In the data rows, the value 128 means zero.
Some points:
[ 97 116 155 115 146 131 144 132  91 167 121 237 107 119 112 111 151 152
 103 193  69 177 156  97 132 166 104 133 146 145  80 134 122  93  64  68
 176 141 145  87 116 170 153 116 152 134 138 198]
[162 162 124 108  86 153 194 111 200 178 121 137 101 199 116 127 129 112
 175 117 128 189 162 165 139 139  79 162 137 122 147 166 134  94  92 170
 141 161 135 143 117 181 134 153 120 147 139  96]
[139 140 141 122 117  69 106  90 137 109 139 141 133 134 108 128 138 175
 108 112 133 147 141 137 121  69 154 117  94  72 141 203  98 110  68 134
 125  71 197 126  67 130 158  88 107  58 107  52]
[174 139 120 132 160 139 197  88  97 138 124  90 110 172 150 131 166 118
 153 157 116  74 152 160 107 149 172 107  81 149  65 133 138 149 130 148
 127  93 116  96  86 184 171 105 145 185  43 129]
[153  79 131 126 133 156 119  80 162 121  95 153 102 123 125 126 154 151
 110 197 122 107 150 161 104 128  84 121 118  75 124 134 158 111 160 141
  78 132 150 121  79  48 135 153 140 173  94 105]
[104 171 161 153  93  87 167 147 114 157 170 123 106  44 201 142 121 119
 135  67 126  92 153 165  86 115 150 157 145 152 142 120 150  94 105 108
 104  98  80 142 206  80 115  81 128 117 139 135]
[116  57 142 141 129  98 108 159 123 164 130  97  96 126 120 103  98 169
 180 170 133 138 181 103 157  92 126 129  93 123 115 171  89  44  95 137
 181 133 145 143 121 109  84 165 151 178 171 130]
[164 160 169 140 143 191 128 170  99  73 115 138 186 128 147  84  77 147
 118 173 133 137 138 143  48  88 128 178 112 139  65 135  68  87 155 121
  77 141 145 102 140 141  93 127 131 126 160 116]
[107 166 122 182 120 113 150 111 149  71  88 152 117 101 176  70 111 126
 168  89 108 130 120  97 140 144 168 147 113 174 158 180 124 144 173  56
 119 125 119 182 137 163 169 193  98 114 168 141]
[ 75 137 179 134  97 100 103 142 135 116 115 143 163 165 115 165 158 108
 106 144 183 130 147 114 108 113 161 160 127  89 116 116 163 163 174 143
 174 144 159 137 164 128 218 156  98 149 127  96]
[124 155 136  68 153 164 165 146 197 106 164 120 132 100 138 127 164 104
 119 140 129  66 110  78 130 130 118 152 163 104  90 169 133 162 101  97
  95 126 146 167 187 115 172 202  74 116 109 174]
[165 111 140  97 130 162 144 163  76  92 107  86 136 175 142  96 173 131
 131 104 195 135 140 151 182 145 146 140 155  90  82 168  79 172 104 120
 135  97 128 125 156  67 111 143 187  91 107 156]
[128  61 141 177 123 119 135 141  97 169 211 147 128 143 120 128 148  98
 129  89  93 142 148 112  90 145 151 190 162 138  97 128 143  74 140  85
 164 189 108 196  82 108 116 106  90 138 105 128]
[ 84 124  75 114 110  95 102 138 109  78 189 103 136 184 119 132  99 168
 101 125 159 144 123 111  97 146 156  93 158 148 120  60 128 147 100 153
  71 125  57 161 179 143  80 123 110 122 163  99]
[ 71 111 179 151 193  80 168  41 100 113 130  97 124 171 110  62 110  92
 151 117 172 159 122 151 128  83 146 146 125 112 151  92 111 140 139 118
 133 136 142 124 106  88 140 129 121 123 116 164]
[125  91 145  75 143 162 145  87 115 126  66 102 156  88 140 147 102 170
 149  48  81 157 105 128 138 121 137 126 158 147 122 131 147  74 106 162
  74 140 128 105 116 120 176 174 136 165  83 150]
[166 162  67 124 126 129  27 102 133  78 149 112 191  77 149 146 123 138
 151 137 139 128 103 190 150 166 102 142 140 135 153 122 160 158 107 109
 159 137 157 104  96 157 162 123  82 146  97 137]
[ 99 184 124 127  96  83 103 136 181  72 120 164 112 127 121  98 174  95
 118  70 103 136 112 114 117 144 126 140 129  88 135 114 131 123 109 160
 113 101 109 134 162 108 141 182 150 151 140 164]
[165 143  96 136 173 110 137 160 138 110 127 119 191 134 127 136 179 143
 130 143  81 143 163 135 141 126 129 128 106 107 104 156 121 140 155 126
 160 170 102 190 138 122 164 112 187 172 103  98]
[116 161 119 155 159  82 173 131 108 125  78 119 137 139 135 184 141 134
 191 148 161  78 165  65 135 128  10  98 146 142 120 125 157 107 192 159
 122 109 171  95 141 127 130 117 142 147 115  88]
[124 174 152 124  98 105 135 128  91 127 184 181 151 100 119 131 101 131
 105 112 112 115 139  65 140 132 119  98 128 150 134 117 111 144 163 162
 125 142  55 141 130  83 185 126 127  83 123 140]
[125 110  86 119 172 136 131 162 105 102 126 175 136 136 140 151  66  99
 143 151  98 137 111  66 131 160 171 101 105  69 173 107 123 138 157 143
  85 114 129 148  94 121 151 125  84  91 102 183]
[158 122 123 113 120 148 133  75 152 121 121 202 106  66 110 181 138 121
 128 101 196  97  78 148 120 124 209 115  76 130 152 121 137 114 164 149
 147 210 123 102 136 147 103 114 156  71 133 106]
[103 114 152  69 104 124 149 106 100 110  48 142 133 120 105 140 179 149
 166 135 138 136  87  86 126 109 122  73 124 131 159 152 168 120 103 128
  91 142 163 140 137 146 115 116  89 162 101 187]
[209 126 160 153 125  78 111  47  63 115  95 146 126 124 139 174 131  73
  91 159 140 133 132 151 112 122  96  73 154 103  92 115 110 181  80 153
 151  96  77 156 158 165  96 197 108 148 120 115]
[194 107 130 140  58 149 195 124 100  46 154  97 170 122  90 151  87  90
 125 140 179 136  91 123 168 120 135 130 151 171 129 154 121 128 184 165
 130 104 170 113  98 142 150 136 136 160 141 148]
[100 154 133 126 154 145  78 131 109 120 144 127 156 128  62 147  86  95
 160 103 133 128 174 137  97 170 135  83 149 105 147 169 183 110 108 133
 102 111 102 147 198 116 148 160 107 124 141  84]
[ 89 122 159 145 107 141 163  77 180 105 177 103 177 163 119 113 120 131
 118 139  92 147 107  94  91 176 117 179 113 153 189 154 115 163 123 115
 160 185 139  94 238  59  96  77 172  99 120 136]
[122 200 107 129 130 154 122 120 146 163  70 118 121 119 130 162 155 131
 103 146  82 154 222  68 184 144 108 213 169 175 160 105  82  82 135 160
 131 145 160 151 111 178  79 154 134 112  95 163]
[163 153 136 169 114 113 124 172 102 119 115 145  86 174  99  66 126 179
  80  87 188 127 135 111 144 123 109 129 143 141 130  55 100 145 156 103
 184 138 132 136 158 110 125 113 131 149 101 120]
[115 101 144 164 127 162 103 105 176 121 128 105 100 133 100 150 127 108
 141 120 197 130 171  64 108  86 129 104 176 107 152 123  98 126  59  90
 113  96 124 136  87 133 128  64 124 139  77 120]
[135  99 135 163  70 149  84 147 171 143 137 157  84 144 138 126 132 180
 195 125 143 122 142 108  76 135 185 146 146 159  63  59 146 129 140 143
 177  97  93 108  91 100 124 129 149  80 176 148]
[199 123 151  62 180 104  57 109 142 150 180 106  76 110 167 124 115 165
 168 116  90 155 158 130  91 153 116 111 174 157 205 139  67 140 142 119
 128 117 139  78 110 173 153 119 147  99 155 140]
[ 91  83 151 125 114 173 154 155 116 161 144 137  98  99 168 121 157 115
 140 136  81 149 114 107  95 103  78 124 134 119 180 146 110 233 154 193
 155  90 110 130 155 208  94  98 135 164 129 139]
[114 131 116  91  48 117  92 143  90 166 161 104 126  98  75  84 107 102
 207 106 105 131 187 126 151  95 148 159 108 108 110  49 102 154 132 160
 124 158 155 140 103 124  84 105 139 119  87  91]
[ 95  87 120 136 181 146 115  75 162 106 162 165 144 104  75  63 100  56
 140 135 137 122 184 160 132 150 121  87  92 109  98  86  89  95 196 124
 133 103 146 114 159 110  89 107 135  93  93 159]
[134  98 101 146 160 149  70 187 137 113 200 121  36 102 164 102 159 107
 110 133 122 188 107 150 169  65 121 126  69 182 179 128 148  95 102 135
  98 124 153  96 147 162 135 140 112  89  70 111]
[156 135 149 120 115 108 130 142 155 120 145 132 168 117 134  81 156 149
  75  71 100 143  84 118 123 189 115 146  80 103 135 124 149 117 137 123
 118  57 127 149 116 173  97 110 127 128 127 148]
[133 108  93 103 140 157 132  92 133 136  89 144 169 157 185  83 103 123
 100 136  89 134  76 112 186 100 123  69 146  95 139 114 150  77 135 135
 187 135 113 122  89 145 116 122 123 146 158 106]
[152 156 132 100 129 169 154 111 116  77 143  93 111  79 204  99 107 124
 133 151 120  95 131 136 141 116  98 101 165  31 123  99 174 159 112 108
 142 145 131 151 121 210  85 115 124  97 162  89]
[151  46 182 139 146 133 129 175 196 123  97  82 107 135 115 158  82 133
  86 141 116  27 182 139 150 148 114 115 117 123 134 127 107  90 123 168
 158 149 120  88 106 176 132 116 109 129 107 116]
[106 134 116 163 125 199 174 174 107 170 160  72  72 125 119 171 147 166
  74 132 116 164 126 151 114 193 135 119 147  99 108 133  89  97 174 107
  90 124 178  92 133  99  96 150 106 187 101  91]
[129 169 180 145 163 170 149 134 100 154 113  97 131  93 113 109 184 135
 166 163  91 105  63  93 100 130  91 133 106  91 172 153  89  92  85 167
 177 125  46 106  76 128 115 171  70 119 131 121]
[148  98 117 196 120  96  94 151 104 123 142 110  86 136 142 128 193 107
 119 101  95 113 163 137  80 124  80 122 159 121 140 162 218 155 131 120
  64 143 105 112  93 178 117 107 123  54 141 130]
[ 96  93 104  92 112  83 161 120 127 125 173 166 173 113  98 150 127 149
 117  77 138 100  87 137 193 109  77 209 157 128 126 138 102 133 152  67
  89  48  76 110 119 155  95 164 159 128 193 115]
[104 155 147 133 147 115 129 174 122 135 160 175 133 177 128  58  72 140
 134 133 162 110 155 189 141 142 135 137 146 141  99 139 140 141 154 213
 130 161 152 149 120  91 152 132 128 123 160 165]
[105 176  68 155  56 111 110 104  99 133 162  81 127 130 117 107 114 134
  77 111 129  73  89 156  81  71  67 113 132 117 111 167  96 152 117 144
 103 139 134 112 162 144 155 126 149 110 171 207]
[107 147  93 110 157 140  97 116 131 123 152 149 119 141 166 142 145 171
  74 105 177 135 126 184  37  54 179  81 160 143 148 135 140 164 142 158
 145  79 118 195 171 141 107 108  92 150 143 186]
[ 69  88 151 147 142 136 123 122 160 181 152 130 150 128 175 117 149 115
 136 180 144 137 126 115 177 117 132 116 155 164 100 112  86 105  95 132
  89 152 135 140  77 162 145 140 206 127 121  88]
[110 141 189 155 137  94 113  94 131 158  68  90 157 144 125 124 157 137
 111 156 143 122  88 146 216 159 187 140 186  74 158 129 159 101 154 154
  64 129 107  88 155 111 138 104 112 138 107 140]
[104 154 153  90 137 108 115 181 136  76 123 117  77 138  77 153 112 106
 123 185  79 131  42 163 109 107 127 125 169 165 148  98 150 125 124  81
 130  91 126 208 145 135 121 123 182 102 115 129]
[169 130 161 132 126 153  96 184 111 195 153 175 156 152 139 136 147 118
 140  61 118 135  89 117 104 112 137 111  99 164 138  90  79 120 136  72
 128 199 180 137 116 116  66 160 182 132 127 112]
[138  95 128  94 133 148  65  71 126 203  49  84 122 118 127  98 119 116
 125 144 164 105  70  95 127 180  88 185  69 176  95 157 146 100 150 133
  97 128  95 147 120 137 159  58 128 103 135  67]
[ 70 153 111  47 108 133 139 133 155 104 107 156 136 135 200 121 100 146
  98 155 134 139 106 116 151 200  86 108  97 169 151 180 120 116 107  83
 152 114  82 137  95  91 113 150 132 121  33 157]
These points spread out most along one direction. Take the direction at right angles to it along which they spread out most. Go by this last direction. How far along it is each point below, from 0 to 99? The average is 50, and the first point in the table lies past the average. One standard deviation of the points above along it is 16.
[111 116 162 130 130 131 153  90 182 131  84  81 163  78 113 101 144 126
 112 131 157 187 159 122 164 158 129  39  98 186  95 113 161 136 116 113
 111 148 112 134 119 128 129 117 123 105 172 132] 44
[ 78  60 110  97 117 121 137 126  98  93  60 129  95 108 114 153 185  80
 122 113 144 126  88 161 128 154  83 150 100 143 125 161 124 121  97 167
 124 158 142  98  92  76 131  92  99 180 170  54] 40
[134 159 150 163 142 132  65 170 137 104 138 100  80 175 158 236 140 103
 127 113 119 151 124 158 135 120 134  80  74  97 110 129  85  96 129 110
 154 140 134 105 120 114 147  69 111 149 190 200] 57
[155 152  32 168 151 102 137 165 107 177 139 126 130 106 130 159  98 147
 137 142 144 143  78  76 106  95 141 164 144 105  46 140 147  81 146 163
 176 134 166 155 173  58 160 106 136  97 125 132] 62
[132 132  83 144 124  48 106 173 155 165  75 121 107  90 124 132  75 123
 183 138 128 154 104 161  99 156 201 138 124 100  80 132 123 196 102  86
 107 177 151 106 125 151  97 123 127 128 117 104] 59
[134 165  55 101 152 108 133 145 102 153 105 114 130 161 108 101 133  40
  77 132 104 100 147 115  96 118 220  70 138 162 155 135 152 117 136 115
 160  97 163  75 121 108 137 163 129 112 148 113] 48
[103 141 117 179 130 156 139 127 148 140 143 144 146 164 103 162 123 185
 153 110  31  97 113 176 183 103  97 103 140 202 108 126  95 172 119 138
 125 107 147 145 156  71 122 108  61 102 142 117] 56
[207 156 151 116 137 152 149 115 162 140 117 150 119 132  76  94  92  81
 130 120 173  79 143 119 149 149 164 125 159 105 153 110 174 152 132 134
 104 123 143 182 127  74 137  91 132 187 197  92] 49
[126 136  90 124 193 115 133 142 146 121 112 132  94  70  97 188  83 141
 112  58 152 131  93 196 144 125 123 156 105 140 108 142 155 161 126  99
 163 107 109 102  78 175  73 113 177 122 125 120] 49
[114 104 105 145  25 174 143  98  74 173  96 118 158 169 120 173  97 132
 106 174 157 134 196 164 143  83 132 152 127  76 202 124 140 187 134  86
 136 121  79 142 120 165 149 141 154 116 144 122] 47
[112  95 137 139 145 137 124 121  97 166 129 138 167 152 144 143 126 160
 118 139 103 100 185  93 133 144 164 192  36 127 153  64 210 138  66 122
 152 126 195 153 119 120 106 181 127 149 182 134] 62
[176 152 141  97 135 117 143 125 141 112 145 142 131 165 138 146  94 150
 133 171 141 165 120 107 176  75 149 146 102 135  70 141 187 163 165  95
 118 169  96  28 132  90 106 152  98 172 114  99] 47
[143  94  48 105 110 113 176 163 113 116 138 116 167  95 117 122 170 156
 131 151 114 127  88 153 105 144 101 116 124 171 168  64  64 125 113  95
 123 110 108  98 172  87 199 133 117 129 132 148] 47
